In the rows, zero is written as 128.
The rows below come in pairs that one turn or mirror swaps. Which row does each named row swap with?
The rows were stretched afterwards, more along some directions than others.
J_963: [131 131 145 138 109 101  99 106 118 142 155 117 152 136 117 105 144  73
 152 144 123]
J_489: [110 130 152 118 123 122  88  99 150 122 134 134 109 141 164 126 152 142
 116 136 137]
J_285: [128 133  95 155 151 102 118 123 107 131 161 126 133 134 108 116 131 124
 155 138 154]
J_737: [136 123 107 153 159  83 115 127 123 124 160 121 124 131  99 125 125 116
 147 145 150]
J_559: [118 161 151 152 128 122  83  87 143 135 121 122 124 133 159 125 172 134
 130 129 155]
J_407: [121 148 129 133 129 118  75  97 142 132 137 126 107 136 155 128 163 130
 132 141 158]
J_91: [121 119 149 140 119 104  82 106 129 132 147 121 141 125 132 107 143  78
 155 156 110]
J_998: [110 149 130 137 114 138  81  83 144 116 128 129 132 133 161 117 159 148
 125 138 165]
J_526: [122 136 132 133  96 117  94 116 107 135 155 116 147 143 137 105 140  88
 153 138 123]
J_39: [131 130 143 144 115 116 100 104 114 128 143 119 149 134 121  97 136  90
 153 156 123]
J_397: [116  90 100 113 123 111 120 144  95  97 166 135 152 154 129 141 113 135
 128 159 132]
J_693: [113 139 142 132 113 142  99 102 118 114 139 135 134 134 155 126 167 138
 132 131 142]
J_788: [145 128 103 153 161  90 107 123 124 122 148 118 128 131  97 132 115 122
 159 166 157]
J_161: [131 140 147 136 117 105  89 113 134 150 144 107 145 135 135 118 134  88
 142 162 127]
J_109: [124 132 115 123 102 135  78 111 111 100 153 129 129 133 149 106 150 142
 121 138 131]
J_798: [107  87 136 126 115 111 133 122 120 121 164 143 145 139 141 139 139 124
 135 145 121]
J_264: [133 118 100 148 149  91 114 122 120 114 143 129 129 131 101 118 123 134
 148 145 148]
J_452: [147 115 107 144 167  92 117 133 127 117 148 125 130 130  98 135 120 117
 153 139 152]
J_486: [119 118 126 127 131  93 103 101 126 100 155 124 151 135 115 150 113 132
 133 153 174]
J_93: [113 102 115 123 112 104 117 113 113 106 159 133 151 148 140 140 141 132
 142 143 141]
J_184: [121  77 139 122 116 118 119 117 117 119 157 142 141 132 141 158 124  99
 137 169 119]
J_850: [126 137 153 140 119 102  88 109 138 137 143 113 144 128 136 115 141  86
 146 156 118]
J_168: [123 130 132 127 126 116 107 137 124 118 144 138 134 149 139 129 147 154
 105 162 142]
J_863: [125 132 152 134 121 117  97 110 116 124 135 127 137 129 130 116 131  93
 150 154 117]
J_283: [131 130 137 127 106 125 104 123 122 116 126 144 142 142 147 117 150 154
 113 165 124]
J_913: [123 124 134 130 117 135  89  92 130 119 129 135 116 130 137 131 161 131
 118 135 146]
J_434: [114 107 113 119 119 122 127 123 119 108 144 134 165 146 144 145 127 131
 133 156 158]
J_580: [104  88 122 113 121 113 128 147 120 111 156 137 145 138 145 142 131 127
 124 156 141]
J_282: [113 144 145 118 116 118  91 105 130 121 136 134 114 137 150 134 167 131
 124 132 145]
J_396: [136 132 145 126 113 109  94 125 119 137 155 119 135 133 129 115 146  95
 139 147  97]
J_852: [131 136 145 137 123 130  83  92 144 132 134 118 129 129 150 146 154 138
 121 124 157]
J_783: [120 124 147 137 116 117 108 123 111 140 152 122 141 137 136 105 138  82
 140 154 104]
J_19: [134 104 107 132 153  93 112 143 112 105 162 132 112 135 101 121 119 132
 138 152 132]
J_134: [110  82 129 126 109 128 134 128 113 125 166 131 165 142 141 136 131 101
 141 143 135]
J_219: [126 128 153 136 115 112 100 112 117 139 147 116 144 134 125 111 142  83
 144 153 105]
J_29: [109  90 133 128 116 101 121 124 109 125 159 134 166 143 146 142 139 103
 126 151 142]
J_857: [141 131 111 157 159  87 110 126 129 140 159 123 127 128  99 132 127 111
 155 155 151]
J_709: [129 128 109 157 157  91 120 125 128 135 156 118 140 135 105 117 125 117
 138 143 168]
J_962: [120 143 141 128 114 144  95 100 138 122 125 130 114 138 157 128 152 155
 113 130 152]
J_255: [126 109 130 116 109  92 100 108 125 110 174 117 158 140 126 139 125 120
 130 159 145]
J_914: [133 128  97 148 152  91 108 122 122 127 158 112 125 131 100 122 126 118
 143 138 153]
J_587: [121 112 106 143 151  75 117 135 114 121 175 126 133 137  99 122 127 109
 140 139 143]
J_982: [115 102 130 140 125 106 135 108 115 124 154 120 178 137 129 144 135 107
 147 136 151]
J_943: [ 99  95 124 120 114 107 126 122 108 116 157 137 153 142 145 138 129 118
 129 166 141]
J_387: [132 129 109 152 166  86 123 121 131 124 147 120 142 132  97 123 130 121
 141 137 159]
J_84: [127 104 144 117 114 105  95 132 110 116 158 128 125 137 128 113 128  97
 142 167  91]

J_255 pairs with J_168
J_737 pairs with J_219
J_283 pairs with J_486
J_580 pairs with J_489
J_91 pairs with J_452

